One hidden turn or mirror swaps the rows below in pairs. Which row is each named row swapped with?
K242: [ -0.7  -9.6  38.3   2.8   5.7   2.7   4.2   6.6 -17.9   9.3  10.9 -11.0
  -8.0  -8.6  -4.2   5.2]
K326: [ -2.6   1.1  28.9  -6.7  10.7 -13.2   9.5   0.1  -6.0   6.7   8.8  -0.4
  -8.3   0.0 -28.7   9.5]
K562: [-13.4 -20.9   0.9   5.9   4.4  -3.4  10.4 -15.5  -2.0 -11.0  -9.4 -15.2
  -6.8   3.5  -4.7  -8.1]
K750: [  1.9 -11.2   2.4   6.7  13.2  10.2  12.8   4.7 -13.1 -10.1  -0.8 -19.2
 -15.9   5.3 -19.8 -19.5]
K751: [  8.6   0.3  -3.7  -0.6  23.2  -0.4   9.5   5.1 -10.8 -19.3   9.0  -6.1
  -3.1 -15.3  -7.1  -7.8]
K281: [ -1.1  -2.0  28.0  -1.7   7.8 -10.3   4.8  -3.8   0.0  10.2   1.7  -2.7
  -9.4  -7.4 -33.1  -0.2]
K362: [ -3.5   5.9   9.2  11.2 -29.2  -0.9  12.4  -2.3   0.0  30.6   8.6   2.7
 -15.3  -8.0  -4.9  -0.1]
K494: [ -9.2  -8.4   1.5   1.9  -7.4  14.6  18.1   4.2   6.4 -10.9  -7.2  11.3
  -6.8  12.3 -14.3   0.9]
K544: [  2.4 -10.4 -22.0  -2.1 -32.3  -1.9  11.4   2.4 -13.7   6.3   5.1  -9.6
 -12.4  -1.0 -14.2 -13.5]
K443: [  5.2  16.0  27.3  -2.3   0.3   9.0  21.3   5.9 -20.2   1.5  15.1  -6.3
 -10.6  -5.0   3.6  -5.5]
K576: [ -0.6 -15.4  -1.8  -7.1 -12.6  -7.0   7.2  -4.3 -31.8  11.4  14.6   0.0
  -9.4  -7.0 -34.0  -4.3]
K4: [  4.7   5.9  17.7  -2.0 -13.6 -10.2  12.6   7.9  24.6  10.3   2.5  -2.7
  -8.2  -5.5  -4.2   1.1]
K226: [  2.2 -34.2  19.3   3.0 -12.3  -4.3   9.5   4.4 -21.0   9.5  12.8  -8.2
 -11.5  -3.6 -17.8  10.0]
K838: [ -9.1  -5.4  -1.8  -2.2 -18.6  -1.9   6.3   3.1   4.5  16.2   4.1  15.4
   2.6   3.0 -14.7  20.1]
K763: [  3.8   8.5  12.3  -9.8 -18.0 -10.3  18.1   9.6  15.8  12.0   0.1  -5.8
  -6.5  -3.4   5.2  -8.4]
K70: [  0.7 -10.2 -26.1  -0.5   8.1 -12.6   8.4  -2.0   5.0  10.6   5.1  -6.2
 -14.1  -7.6   8.3  -8.9]
K267: [ -6.6  -3.6  -1.3  -1.2 -13.5  -8.7   9.7  -0.6  -2.9  -6.2   9.3   6.2
  -2.2 -28.1  -3.8  22.7]
K351: [ -2.2  11.4  21.2   0.2 -29.7   5.7  10.5  -0.5  -3.5  13.8   3.9   5.9
  -7.1  -4.3   0.2   9.3]
K498: [  0.4  13.1 -13.1   3.0  -4.8  24.1  17.3   7.5  -2.0   7.3   6.6 -10.8
  -8.5   0.5 -30.5  -0.9]
K801: [ -6.9  -9.6   8.5   3.1  12.1   1.9  15.1   2.9 -15.0 -16.2   4.0 -20.3
  -8.2   6.9 -14.6 -20.5]
K999: [ -1.2   7.3   3.6   1.8   0.7 -21.5  11.4   4.9 -12.6  20.0  11.6  -6.2
 -18.1  -0.9 -35.8  -7.9]
K991: [-12.0  -1.9   5.4  -0.7   7.7  10.3   9.2  -1.0  -2.0  10.4 -11.8  -7.9
 -13.4  20.2  -8.4 -14.0]
K25: [  2.2  -2.6  36.3   2.3 -21.9  -6.6  13.7  -0.8  -5.1   4.2   5.9  -7.2
  -5.4  -7.0 -21.2  -4.7]
K885: [ -4.2 -18.4  -3.2  15.6  -6.4  -8.2  -4.2  -0.2  -6.6  -1.7  17.4 -27.1
  -8.7   5.1   6.1  -6.4]
K296: [  1.7 -13.1   0.4 -15.4  10.2  -3.8  17.5   2.5 -18.3  10.5  20.5 -19.0
  -2.1 -11.6 -14.6  23.2]
K774: [  2.7 -27.1  -8.7   7.1 -17.7  11.0  18.3  19.1 -18.3  -0.4   8.4 -12.7
  -6.0  -9.1   1.3   0.0]
K2: [ -1.5 -14.1  -6.8  -1.0  -4.5   4.9  11.0  -9.0 -10.6   0.0  10.5  -6.6
  -1.0  -6.2  26.1  -0.6]
K438: [ -6.8 -21.5  -7.1   3.0  -9.9   6.0   7.3  -8.9 -15.7   8.0  -5.1 -17.0
 -14.4  -1.5  16.2   0.9]
K408: [  3.6  -6.1  -3.6   5.5 -10.6 -12.5  12.5  11.2 -11.2  10.4  36.1 -27.5
   0.0 -10.0 -10.2   1.4]
K144: [  1.6   1.3  -1.0 -10.0 -17.0 -12.7  23.5   8.7   9.1   7.4   1.9  -0.7
  -2.9  -2.6  11.2 -15.6]
K162: [ -5.0 -14.1  -3.5  -3.2  -0.7   2.1   9.5  12.9 -15.3  29.3  19.3 -18.3
 -12.3  16.8  -4.0   7.6]
K950: [ -8.8 -12.4  -3.7   7.1  10.0  -0.6  27.5   3.8 -28.3   3.6  13.6 -19.0
 -13.8  -5.6 -28.1  -3.5]
K474: [ -5.6 -10.3   0.6  25.4 -12.7 -10.1 -11.3  -5.1  -7.9  10.3  16.4  -7.5
  -4.9 -16.6   1.6   0.6]
K573: [  8.9   4.7   5.8 -12.6  10.9   7.4  13.9  -5.1  -4.2   1.4   6.5   8.1
   4.1  -7.8 -33.8   1.7]
K201: [ 10.7   3.7 -16.7  -4.0 -27.7   4.2  10.9   1.4  -5.7   6.0   1.5  -5.4
  -4.3  -7.0   3.9 -15.4]
K903: [ -4.0  -4.7  -0.3   3.1  15.7   1.7   1.5 -19.1 -10.4  24.4  -4.7  -9.9
 -22.6   3.7  -6.9  -2.9]
K349: [-11.1  -1.7  -3.5   7.7 -15.5 -18.0   7.6  -5.3 -12.0  12.4  11.6  -3.6
  -7.6 -23.1   5.0  21.2]
K200: [ -6.9   9.6 -22.4   5.5   9.9   8.0  12.2  -1.8 -26.4   4.2  16.1 -13.4
  -8.8   2.4  -9.4  -6.3]
K499: [  1.8  16.6   1.3  -6.2   4.5   4.0  14.4  14.4  -7.6   7.4   0.2  15.8
  -5.2 -14.6 -22.4  10.7]
K406: [  6.5  14.1   8.7  10.4 -17.3 -10.4   6.8  13.4  -7.5  10.1  32.5   0.4
  -6.4 -15.1  -4.8  -3.7]
K690: [  0.7 -12.3 -17.2  -0.8   7.1  -1.5   8.2  10.0 -39.0   9.2  10.0 -12.1
 -11.3  -2.0 -14.3  -3.4]
K597: [ 13.8  10.8   6.2 -13.2   7.8  -1.5  18.9   4.4 -10.2  24.0  10.9  -1.4
  -9.3 -24.7 -17.9   8.1]
K609: [ -9.5  -1.7  -5.5  -4.5   3.5   7.6  26.3   2.8  -8.8 -14.9  -3.1  10.9
  -7.3 -20.0 -18.8   0.8]
K503: [  2.0   5.6 -19.4   0.2   2.2  -0.2  12.9   1.5  24.5   6.8   7.2  -7.1
   0.8 -10.4 -11.6   2.1]
K684: [ 3.3  3.9  6.6  3.9  5.5 25.6  9.3 18.6  8.6  9.6  8.4 -0.9 -5.0 -8.0
 -0.2 14.0]
K293: [ -8.6 -11.5  -1.1  20.9  -6.7  -7.7 -12.0  -6.1  -8.2   5.2  15.0 -21.4
  -7.7  -5.7   8.0   0.6]

K406 is swapped with K70
K562 is swapped with K25
K838 is swapped with K774
K763 is swapped with K293
K200 is swapped with K597
K494 is swapped with K226
K296 is swapped with K498
K4 is swapped with K885
K351 is swapped with K438

One hidden turn or mirror swaps the rows below in pairs. Which row is each named row swapped with?
K862: [ -8.3   2.8   8.9 -21.3  -1.9 -10.2   6.1 -10.2 -13.2   3.4   7.4  10.2
  20.3   7.1  -1.5   6.1]
K874: [  0.2   0.5 -10.9   9.5   3.7   2.1  10.2  10.5   6.3   7.8  -6.9 -30.5
  -0.6 -10.5  -6.4  -4.3]
K154: [ -5.8   4.4  -6.5  -6.3  17.4 -13.4  13.5  -3.2  -5.9  -5.9   8.2  15.5
 -14.3   1.6   9.3  15.2]
K605: [  0.8 -12.9   0.9  -8.7   3.6   9.4  12.4 -21.7   3.1   4.2  -2.9   7.9
  -7.2  -7.7 -13.5 -15.1]
K13: [  0.3 -15.8  -4.6   1.1   4.9  -2.4   0.2  26.7 -11.0  11.9   7.6   5.8
  -7.0  -8.2   8.6  -4.8]
K921: [ 12.7   9.6 -14.2 -10.8  17.1   1.3   1.0  13.5   5.1   2.4  -2.4  25.7
   8.7 -12.5  -3.0  -5.5]
K286: [ -6.4  -0.4 -13.3 -26.8  11.6  -0.9   6.4   7.8   1.3   9.1   6.7  -2.3
  18.7 -17.2  -4.9   1.5]
K312: [  7.2   7.5   3.8 -12.8  -5.8   2.1  -6.9 -15.3  10.4  21.1  -2.2  10.5
  18.0  14.3   1.9   2.3]
K943: [ 18.2  -7.7   8.2  17.0  -5.0  -4.6  -0.1   1.6   9.2 -16.9   9.7   7.9
  -9.4   7.1  -1.4  18.7]
K42: [  7.3 -17.1  -4.5  -7.4   8.7   9.4 -23.4  16.1   0.2   2.1  -4.4  12.6
  20.7  -1.5  -8.2  10.0]
K678: [-13.2   0.7  -8.3 -13.6 -15.7  -2.8 -10.0   2.3  -6.5 -21.1  -2.3  -5.6
   3.4  -8.0  -2.7  -7.5]
K306: [-10.4  -9.5  -0.5   4.4  21.7  14.3  -8.7  20.0   5.6   1.9  -1.0  -1.4
  -8.6  -3.3 -20.1  10.7]
K736: [ 11.1   0.3  16.7  13.4  -5.3   1.3  -0.2  -6.5   9.4 -24.0   2.3   8.4
  -7.1  10.3  -4.6  14.4]
K845: [  1.6  11.5  -7.8  -9.5  12.1 -11.9  -1.4 -15.8   1.4  15.6  -8.1  13.6
  19.3   1.2  -5.1  15.0]
K848: [  2.8 -10.8  -4.0  -8.3  -8.6  -5.5  -3.2  -2.4   0.5  -1.9  12.5  33.0
   8.3   8.6 -12.9   4.4]
K203: [ 13.0   8.2   3.6   3.7   9.1  -5.4  14.9  10.6   6.7   7.8  -0.6 -23.2
   4.5 -19.1   8.3   4.1]
K804: [ 11.6   3.1   1.8  14.9   1.6  -0.4   4.1  -2.9   9.0 -23.4  -1.1   5.3
 -10.6  19.8  -9.9  -0.2]
K608: [  6.3  -1.0   2.7   0.2   7.5   8.2  16.9   5.2   7.5   7.7  -2.5 -26.7
   1.3 -20.1   0.0  -0.7]
K59: [ -6.7  -7.6 -19.3   2.3   6.7  -7.7 -13.2  -5.8  -3.9   7.9  24.3   6.4
  10.9  -0.2  -5.0  11.1]
K968: [-10.2 -22.0  -8.7 -10.4   6.9   4.9  -7.7   3.3   7.9   9.4  16.0  12.4
   6.8  -1.5 -12.4  22.5]
K984: [  4.5   2.1   3.3  19.3   0.3   4.9   1.4   4.3   9.6 -18.3   1.1   5.9
 -11.9  21.8  -6.4  13.9]
K582: [  0.2 -14.2   4.5 -14.7  13.0   3.6 -21.2  -2.0  15.7 -15.2  -7.9   3.2
  13.9  13.1  -1.9   5.5]
K183: [ -3.2  -6.2   1.7  -8.1  15.7  -8.5   8.7  18.1   6.1  19.1 -20.1  10.7
   8.9 -12.7   4.0  14.0]
K205: [ 10.5   0.7   9.3  13.4  -4.7   3.2   4.8  -2.4   2.2 -23.1  -2.8   6.8
 -14.6  13.9   2.5  15.6]
K826: [-10.8  -7.2  -3.0 -10.2   2.5  18.1 -11.4   9.2  18.4  -4.2  -8.9   8.0
  22.6 -10.8  -3.8  19.5]
K929: [  6.1  10.9   6.3  11.8 -11.3   4.8  -4.1   4.7  11.7 -18.4  -0.3  12.4
 -11.2  16.7  -8.0   9.7]
K95: [  8.2   4.9   4.0   0.2  -0.8   3.5   8.6   7.1   6.3  13.8  -7.7 -29.2
   0.5 -19.4   0.9   1.9]
K922: [ -2.6   6.9   2.3   3.5  10.6  12.9  10.1   5.2  10.1  16.7   0.0 -27.4
   1.0 -10.2  -4.4  -0.2]
K166: [  2.2  -8.2   1.5 -17.4  11.6  -0.4 -20.6  -6.1  13.3 -19.9 -11.0   5.1
   5.7  11.6   0.9   4.9]
K47: [  2.7   7.2  -5.6   6.7   1.9   7.6  22.5  13.1   3.9  10.2  -9.0 -24.7
   6.0  -5.9   0.8  -0.4]
K592: [ -3.2   1.4 -14.9 -14.5  -7.6   6.7  -5.8   5.3 -14.6  -4.3   9.9  -3.3
  19.3  -2.9  14.3  -4.0]
K756: [  0.5 -19.4  -2.5 -24.1  -4.3  10.7   3.9  12.8  -2.2   4.1  -6.2  15.2
   7.1 -12.8 -13.6  13.2]
K856: [  2.5  16.7   1.1 -20.7   4.9 -10.7   1.8  11.9   2.3  10.8  -0.9  21.2
  17.4   0.8   2.0  -3.4]
K909: [ 13.5  -0.5  15.4   9.4 -11.9   2.4  -2.6  -2.1   0.2 -20.6  -0.8   7.4
 -15.2   7.3   3.9   9.8]
K662: [  3.4   1.1   4.1   8.6   3.4   6.1  14.1   8.6  -1.5  12.2  -7.5 -27.4
  -1.5 -13.3   7.0   0.5]
K793: [ 10.6   2.3   9.1  11.8 -16.1  -4.6   0.5  -3.2   5.7 -23.4   3.9   7.7
  -8.4  11.2  -2.3   9.8]
K715: [  2.6 -10.0 -12.2  -2.4   0.8  14.4  17.0 -14.7   1.0   1.5  -0.6  27.4
   2.3  -9.0  -3.3   6.2]
K114: [  1.1   1.6   8.5   3.1   4.7   5.9  12.8  -0.7  -0.5   7.9  -5.6 -25.2
  -3.9 -22.2   6.5   5.1]
K390: [  8.6  -3.5   0.4  14.4  -6.4   8.7   8.0   0.8   6.2 -19.9   3.5   3.9
  -6.8  24.2  -4.7  13.7]
K353: [ -6.9 -11.5  -2.0   1.0  -2.5 -10.1  -5.5  -8.0  13.0  22.3 -21.4   0.3
  11.6 -10.8  -5.5  -3.9]
K881: [ -2.6  25.5   0.4   0.7   6.2 -14.1  -5.2   2.7  -3.4  12.6  -3.8   4.7
  -8.0  16.2  -9.0  -0.2]
K147: [ -3.4  -2.7  -4.5  -3.8  -3.7 -12.5  -3.3  -7.3  16.0  22.6 -24.4   2.4
  14.2  -6.6  -6.6   1.5]
K6: [  0.3 -13.5   6.8  -9.4   8.9 -12.5 -13.3   3.5  -1.7   1.9   5.5   9.5
   4.7  22.6   7.6  21.1]
K541: [  2.7   9.6  -3.9   7.9   8.2   5.4  13.9  15.4   7.6  16.4  -8.0 -25.8
  -0.8  -3.5   0.7  -1.2]

K6 is swapped with K183
K205 is swapped with K662
K114 is swapped with K909
K984 is swapped with K541
K390 is swapped with K47
K306 is swapped with K881
K13 is swapped with K154
K592 is swapped with K715
K582 is swapped with K147

